Named moves, each a turn or a mirror, and the order they were made in; the first pair answered
move S:
[-15.6  -6.7 -10.4  17.3  -1.0  21.1  -2.5  -0.4 -11.5 -16.2  -4.1 -25.5
   8.3  -4.5  19.8] |-> [-20.3  -5.9  -6.4  18.6   1.9  21.3  -8.2  -4.1  -2.1 -20.6  -2.2 -23.0
   1.5  -9.2  15.5]
[ 11.8   7.5  -9.6  23.2 -12.0  13.0   0.5   2.3  10.1  -1.5  -0.1  -6.9
  -4.9   2.5   3.9] |-> [ 13.5   7.7  -9.8  23.9 -11.3  12.5   1.5   3.1   9.5  -0.7   0.2  -7.3
  -5.2   3.2   5.4]
[ 21.7   0.2  -9.7  -4.4 -15.7   4.9   4.4  -7.8  -8.7   4.7   7.0 -27.4
  15.8  -2.7   2.4] |-> [  7.7   4.6   1.4   1.7  -9.6   5.6  -7.6 -18.4  14.9 -10.1  15.7 -20.5
  -4.3 -16.2 -11.9]
move Z:
[  4.4  15.9 -10.9  -8.7 -16.9   9.2  -9.8  -8.1  12.2 -15.5  25.3 -11.2
  -8.0   4.5  -4.9] |-> [ 16.3   9.8 -16.4 -16.6 -18.2   4.8  -0.1   0.7 -10.7  -1.0  17.7  -7.7
  12.2  19.6   3.9]
[  0.6   7.4  17.1  -1.2   7.1   8.5 -10.5  -9.2  -1.4 -19.3  11.3  23.8
   0.7 -19.8 -21.4] |-> [  4.9  16.2  -3.0  10.9  -9.2  29.4  -0.4  -2.2  -3.7 -15.4  10.7 -18.0
  -0.2 -24.3   5.8]
[-19.0  22.6 -18.7  16.1   7.6  21.1  24.5   3.6 -22.6   9.2  -4.6 -23.1
  -9.7 -36.5  22.0] |-> [-12.5   4.1  -4.0  -7.3  23.5  -5.2  25.0   6.6 -45.5  21.6 -12.6  26.4
  14.4 -15.3   4.0]
[ 11.3  -0.1  -4.1  -6.6 -24.7  -4.1 -13.7  -3.8   7.4  -2.3   9.0 -21.5
  -1.2  13.3  -3.4] |-> [ 14.6  -6.3  -1.1 -13.3 -19.8  -9.9 -11.4  -2.2  -1.2   4.0   5.1  -8.7
   8.8  20.0  -6.3]
move B:
[ 14.5  -6.0  -1.5 -10.0  10.8 -26.3  11.3   0.4 -27.0   2.7   0.7   6.9
  13.6  -5.6  -6.9] |-> [ 20.4  -1.5 -16.0   3.8  -7.7  -8.2   4.9   1.9 -10.4  -1.5   8.0 -34.9
   2.1   0.3  15.4]
[  0.7  -0.6  16.9  -0.5  11.3 -15.2   5.1 -12.8 -25.1   4.5  -7.6  28.6
  13.6  -9.2  -2.6] |-> [ 13.2   5.4  -4.1   9.0 -11.4   0.3  13.5  -6.3 -26.9   5.6  -6.3 -16.1
  14.7  -6.4  24.7]
[  4.3  -2.6  10.8  12.1   4.4  -2.3 -39.2  -4.1  35.0 -36.0  16.1  -5.5
 -26.3  19.0 -12.2] |-> [  9.3  -7.0  19.6 -12.4  22.2 -29.7  -8.9   1.7 -16.5 -20.1  -4.2  40.1
   4.9   8.6 -34.4]
move U:
[  1.7 -12.6  12.4  -3.7   0.9 -15.1 -18.5   6.0   5.1 -12.5  -4.6   7.9
  -4.7   9.9 -14.0] |-> [-10.9 -10.0  13.2   5.4   8.3  -7.8 -19.5   7.8   9.1  -6.1  -4.7  12.8
 -12.8   7.4  -6.9]
[-12.9   2.9  -1.0  19.1  20.9  -3.5  -3.4   8.8  14.7   4.7  -6.6  -3.3
   9.3  14.8   7.7] |-> [ 14.5  -3.0  -2.2   3.2   4.7 -16.0  -3.3   6.3   8.0  -8.7  -5.4 -11.5
  19.4  18.4  -3.4]
[ 26.0  -8.9  -2.4  -8.4 -18.5 -10.1  -7.7  -9.6   0.4  -7.8   7.1  -7.8
  14.3  13.6  -8.1] |-> [-22.7   0.0  -0.8  19.4  10.2  13.2  -9.5  -7.3  10.0  15.3   3.7   6.4
  -5.8   7.6  14.4]
[ 16.4  -1.1   3.5  -6.5   7.1  -9.6  11.0   1.3 -10.2  -3.8   0.8  16.8
  -0.2 -14.4 -17.1] |-> [ -2.8   2.8   3.8   4.5  17.9  -0.5   9.8   2.6  -5.7   5.4  -0.4  21.8
  -8.5 -17.8  -7.1]
move T:
[-35.1  -7.7  23.8   9.9   3.0   9.8  -2.7   2.9   6.1  -4.1  -5.8   5.2
 -26.4  22.3   8.8] |-> [-20.4 -13.3  33.5  -6.8   1.1  -9.7  -2.9  -3.4   3.2 -18.1  -2.9  18.3
 -20.2  17.6 -16.2]
[ 13.4  -9.4  -1.5  -8.9   7.6  17.2   7.5  -5.8 -11.4   8.9 -19.1  19.1
  11.8  15.4   7.9] |-> [  3.6  -8.2  -2.8   1.3  10.3  25.6   1.1  -6.5  -2.5  11.6 -16.4  13.1
   3.7  18.1  18.1]
[-11.7   7.5  -4.7  21.3   5.5   8.5  14.9  -2.6  11.1   8.8  -3.7  -7.5
  -1.6   3.9   6.4] |-> [-9.0  2.0  3.9 17.2  5.8  2.0  3.2 -8.8 24.0 -2.7  2.9  0.4 -7.2  4.8
 -8.2]
[ 4.8 -2.3 -1.8 -1.3 -2.0 -5.4 -6.6  7.4  2.5 -6.3  9.4 -5.0  0.6  0.1
 -8.3] |-> [ 8.2 -0.3 -4.5 -2.4 -2.0 -5.7  0.6  9.4 -5.4 -2.6  5.5 -6.9  4.3 -1.9
 -6.0]

(2 to 3 moves a pair)
[-39.4   3.1  -0.5  27.8  12.0  28.9  -9.4  -3.5  17.3  21.8  -2.0  -1.0
 -16.2  17.5  30.7] |-> [ 12.4 -12.1  21.7 -24.6   2.1 -26.9  -4.6 -17.4  -4.3 -14.4  -1.3  35.2
   8.1   4.5 -41.4] -> T, T
[  8.9  -2.8  -0.9   4.2  -6.8   0.9  -5.7 -10.4  19.8 -15.0  13.9  -6.4
  -8.7   1.3 -14.3] |-> [ 23.3 -11.2  -7.6  -5.5 -10.9  -2.9   2.2  -1.7  -1.8  -2.1   7.3  -8.1
  12.1  18.1  -2.8] -> Z, Z, B
[-14.1  -3.9   7.9   7.3  10.6   2.3 -15.7  -8.3  26.6  -5.3   9.9   6.9
 -15.5   2.0  -4.3] |-> [  3.3  -4.8   7.4  -0.2  -3.0  -2.6 -15.8  -9.7  27.8 -16.9  13.7  -6.9
 -13.7   0.9 -11.0] -> Z, S, T
[-20.5  -4.4   4.2   0.0  23.8  -0.3  -6.4   4.7   1.2  18.2  -2.6  26.1
  -1.7   8.6   2.9] |-> [ -9.2   1.7   5.3   2.7   4.0   0.2 -14.8  -6.7  29.6 -13.4  10.9  -2.1
 -19.5  -9.4 -12.6] -> U, Z, U
[-10.3  12.7   3.3 -15.3   9.3  -5.3  16.9  -6.6 -32.1   0.1 -11.0  -4.9
  15.2 -13.6   0.1] |-> [-18.3   5.1  -2.9  -1.3   6.1   9.8   0.7   0.5 -19.2  14.1  -6.8 -17.1
  13.5  14.5  28.0] -> T, T, S
[ 20.3   0.7  11.7 -18.8  -3.2 -19.5   3.7  -7.4  -7.2 -21.6   3.2   3.0
   5.4 -15.1 -32.5] |-> [-14.6  18.0  -9.5  15.1   4.4  20.2  17.0   4.1 -10.7   7.2  -3.9 -26.6
  -4.8 -18.8  20.0] -> U, B, B
[ 13.0  -0.8 -14.7  -1.4 -10.6  -2.4  23.3  19.8 -45.8  22.2  -8.5 -16.3
  23.4   1.8  16.2] |-> [  7.0   1.4  14.9  -0.1 -10.2 -16.0 -13.1  -9.9  15.7 -32.1  17.1  -7.6
 -20.1 -29.0 -36.8] -> S, U
[-35.8  17.1  -2.9  31.2  22.2  18.8 -15.9  -1.2  16.9  14.0   6.3  -1.3
 -25.8   7.1  38.0] |-> [ 43.0  -1.3  -6.3  -8.8 -25.6 -15.8 -21.8  -6.0  11.3 -26.0  18.5 -33.1
   3.0  21.8   3.0] -> U, B, Z
[ 18.4  -4.4   2.8 -10.8 -14.7  -9.7  -1.1 -10.6   0.5  -8.4  -2.7   7.4
   2.1   4.1 -42.2] |-> [ 17.0   4.8 -20.1  -0.5 -20.0  12.0  19.7   2.2 -17.4  11.4 -10.5 -22.7
   8.4   5.7  -6.1] -> B, T
[ 25.0  -5.8 -12.0 -18.7 -15.8  18.7   7.3   9.6 -11.5   7.5  -0.6 -21.7
   0.8  13.2  30.9] |-> [  1.0  -7.6   4.0 -21.0  14.5   9.8  10.9   9.9 -25.2  25.9 -10.2  26.8
   3.0  11.2  21.5] -> Z, T, U
[-20.8   2.7   6.6  16.4  -3.2  14.9  -7.1   1.5  18.4 -11.7   9.0   2.2
 -16.7 -11.8 -14.1] |-> [  9.0   3.7  -2.4   1.0 -22.7   6.8   6.2   3.6   1.0 -21.0   6.5 -16.2
  -2.2 -16.3 -19.8] -> U, B, Z
[ 19.6   7.8   1.1 -13.1  15.4 -16.3  15.3  36.6  -1.1  17.4  17.0   5.3
  18.5  13.5 -11.9] |-> [-12.3  16.1   4.5  10.5  25.6   1.6   3.5  32.4  25.0  19.0  24.1   2.0
  -7.0   4.9  -0.8] -> U, T, Z
[-24.8  21.1  -3.2 -11.5   7.0  -1.1  23.0   0.8  -8.7   2.5 -12.6  10.4
 -17.5 -27.7  -8.0] |-> [-23.5  24.4 -13.2  -0.3  -4.2  13.0  18.4   2.9   3.9   1.1  -7.9 -17.8
 -23.3 -22.6  10.9] -> Z, B
[-30.9   7.4  16.7   6.3  27.2   2.5  -6.6  -0.4  18.7   9.8   1.1  29.5
 -16.8  -5.8  -7.2] |-> [-21.5   0.5   0.2   4.4  20.9  11.1   2.3  14.9  -3.3  33.9  -6.7  18.7
   5.1  19.4  22.5] -> S, T, B
[-12.6  -4.3   5.3  15.5  10.1  -9.2 -17.1  -6.7   1.4  -3.5   7.7   7.1
   1.2  20.3   0.0] |-> [  0.2  -6.1   6.7   3.6   8.7 -17.5  -9.9  -4.7 -11.7  -4.0   3.6  12.8
  11.6  17.6  -9.5] -> T, S
[ 15.3  -7.4  11.0   9.8   6.8 -22.4  -2.9   2.9  31.0 -15.6  11.8  12.6
  -8.5  14.1  -2.2] |-> [ 30.9 -10.8  -2.2   6.5  -2.9 -20.2   7.4  12.6  12.0  -2.8   5.1  -1.4
   8.8  26.9  14.0] -> S, B, T
[  0.8  -2.4   3.5   0.7  -9.9  10.6  16.3   3.7 -11.5  -3.9  -2.5   0.8
  15.0  -1.0   7.0] |-> [-10.1   0.1   4.7   5.7  -5.0  14.4  17.8   3.8  -9.7  -1.0  -2.6   4.2
   9.4  -3.8   9.5] -> Z, B, U
[  0.5   0.0   0.9  -3.7  -7.7 -14.6   0.1  -7.6   4.1 -15.9  -1.7  -3.9
 -10.7 -15.3 -24.2] |-> [-12.7   4.6  -1.9  -1.9   4.1 -11.2  15.1  -1.2 -14.6   1.2 -10.3   4.7
  -5.1 -21.5 -15.6] -> U, B
[ 39.2 -11.7  13.0  -9.2  -5.0 -26.6 -21.6 -11.3  11.6   9.9   8.0   7.1
   7.7  37.4 -15.5] |-> [ 12.3   5.5 -12.6  12.6   6.4   4.2   9.1   5.0 -16.7  46.3  -9.3 -12.1
  10.4  28.9  33.4] -> U, B, B
[-16.7   6.7 -15.9  15.0   4.3  23.5  -0.8  14.3   2.4  13.9  -4.3 -25.6
   0.4  -0.1  33.8] |-> [-36.0   3.9  11.6  10.5  28.5   3.8 -12.6   0.5  15.3   3.8  -2.4  23.7
 -12.2 -13.1  -1.3] -> S, B
[  2.8 -11.1   8.8  -5.8  -4.7 -13.2 -13.3  -2.7  -7.5 -18.0  -3.5  -6.5
  -5.5  10.0  -9.0] |-> [  1.5  -4.6   7.0  -8.7  -1.7 -11.8  -0.3  -1.8 -19.1 -15.1  -8.5  -6.1
  -2.5  -4.0 -12.1] -> T, S, B
[  9.5   0.6   3.2  -9.8 -25.7  -6.2   2.1  -9.3  24.5 -12.0  -6.5  -9.5
  24.4  11.5 -11.5] |-> [-32.4   9.6   9.4  10.5   3.0   8.3   3.1  -7.6  26.6   9.5 -12.8  15.5
   9.2   4.0   0.9] -> B, B, U
[-20.1   6.9   8.0   3.4  18.3   1.0   0.1  -7.1   2.8  -2.2  -3.4  17.8
  -6.7 -17.1  -5.5] |-> [ 13.3   0.9 -13.5  -0.4 -12.0   6.0   4.6   0.6  -8.1  -1.3  -3.1 -26.2
  12.4   3.8  15.9] -> S, B, U
[  8.9   8.3 -16.7   9.9 -14.0   8.1  11.3   0.4  -2.0  -8.2  -1.8 -28.8
  -5.8 -15.5   5.9] |-> [ 21.3  -2.5 -14.8  -4.6 -11.5  -3.5  14.3   7.8 -21.9   2.6  -6.8 -11.2
  16.7   4.8   5.6] -> S, T, Z
[ -5.8 -13.2  14.5  -5.5   3.1 -21.4 -12.4   5.0  -6.8   2.5   2.1  31.0
   7.1   0.7 -11.5] |-> [-12.5  -9.4   3.9   1.1   3.7 -10.6  -0.6  14.2 -22.6  20.8  -7.4  21.2
  12.8   3.5  10.4] -> U, S, T
[ -4.7  -4.9  -0.4   2.3   7.9   4.4 -13.7  22.3  -2.1  32.9  -4.6  12.7
  17.4  33.8  22.5] |-> [ -8.9  -3.7  13.1   6.4   4.2   0.5 -38.6   5.5  38.8   1.2  10.5  11.1
  -8.2  19.8  -1.1] -> U, T, S
[  9.2 -17.5   0.2   6.1 -11.3   3.5  -5.9   4.5 -22.1   6.3   2.1 -13.8
   3.0  27.0  26.7] |-> [ 13.2 -25.9  13.0  -4.1  -5.2 -13.6 -15.9  -3.0 -15.3  -2.1   6.2   9.6
   5.8  28.3   3.2] -> T, Z, T
[ 19.6  -4.7  13.8  -2.8  -9.9  -8.8 -25.4  -6.8  17.0 -11.9  16.4  12.2
   9.3  22.5 -16.7] |-> [  1.7   1.0  20.9  -5.1   9.4 -13.3 -10.7  -7.5  -0.6  -1.4   5.7  39.9
  10.5   4.5 -25.6] -> T, T, Z
[-20.2  -0.9   3.6  25.2  -0.7  15.0 -18.7  -8.4  22.6  14.7   3.7  -5.9
 -10.0  34.3  23.5] |-> [ 16.8 -14.4  15.1 -13.3  -6.7 -25.9  -8.8 -11.0  -7.1   0.9  -1.7  25.4
  18.8  31.0 -19.6] -> B, U
[-12.3  10.3  -4.8   5.4  10.7  10.5  14.6   6.2 -10.2   8.1   1.3  -0.1
  -1.7 -10.4   8.9] |-> [-13.5   7.5  -5.2   7.2   9.9  11.2  11.0   8.2  -8.6  11.2   3.5  -0.6
  -1.9  -5.3  13.7] -> B, B, Z
[ 12.2  -8.5   3.4 -11.5   0.5  -4.9 -13.1  -3.0   6.6 -17.2   7.9  -5.3
   1.4   1.0 -13.1] |-> [ -2.1  -4.2   5.9  -3.0   8.3   2.2 -16.3  -5.1  15.3 -15.6   8.1  -2.3
  -9.4  -3.7 -10.8] -> Z, U, T
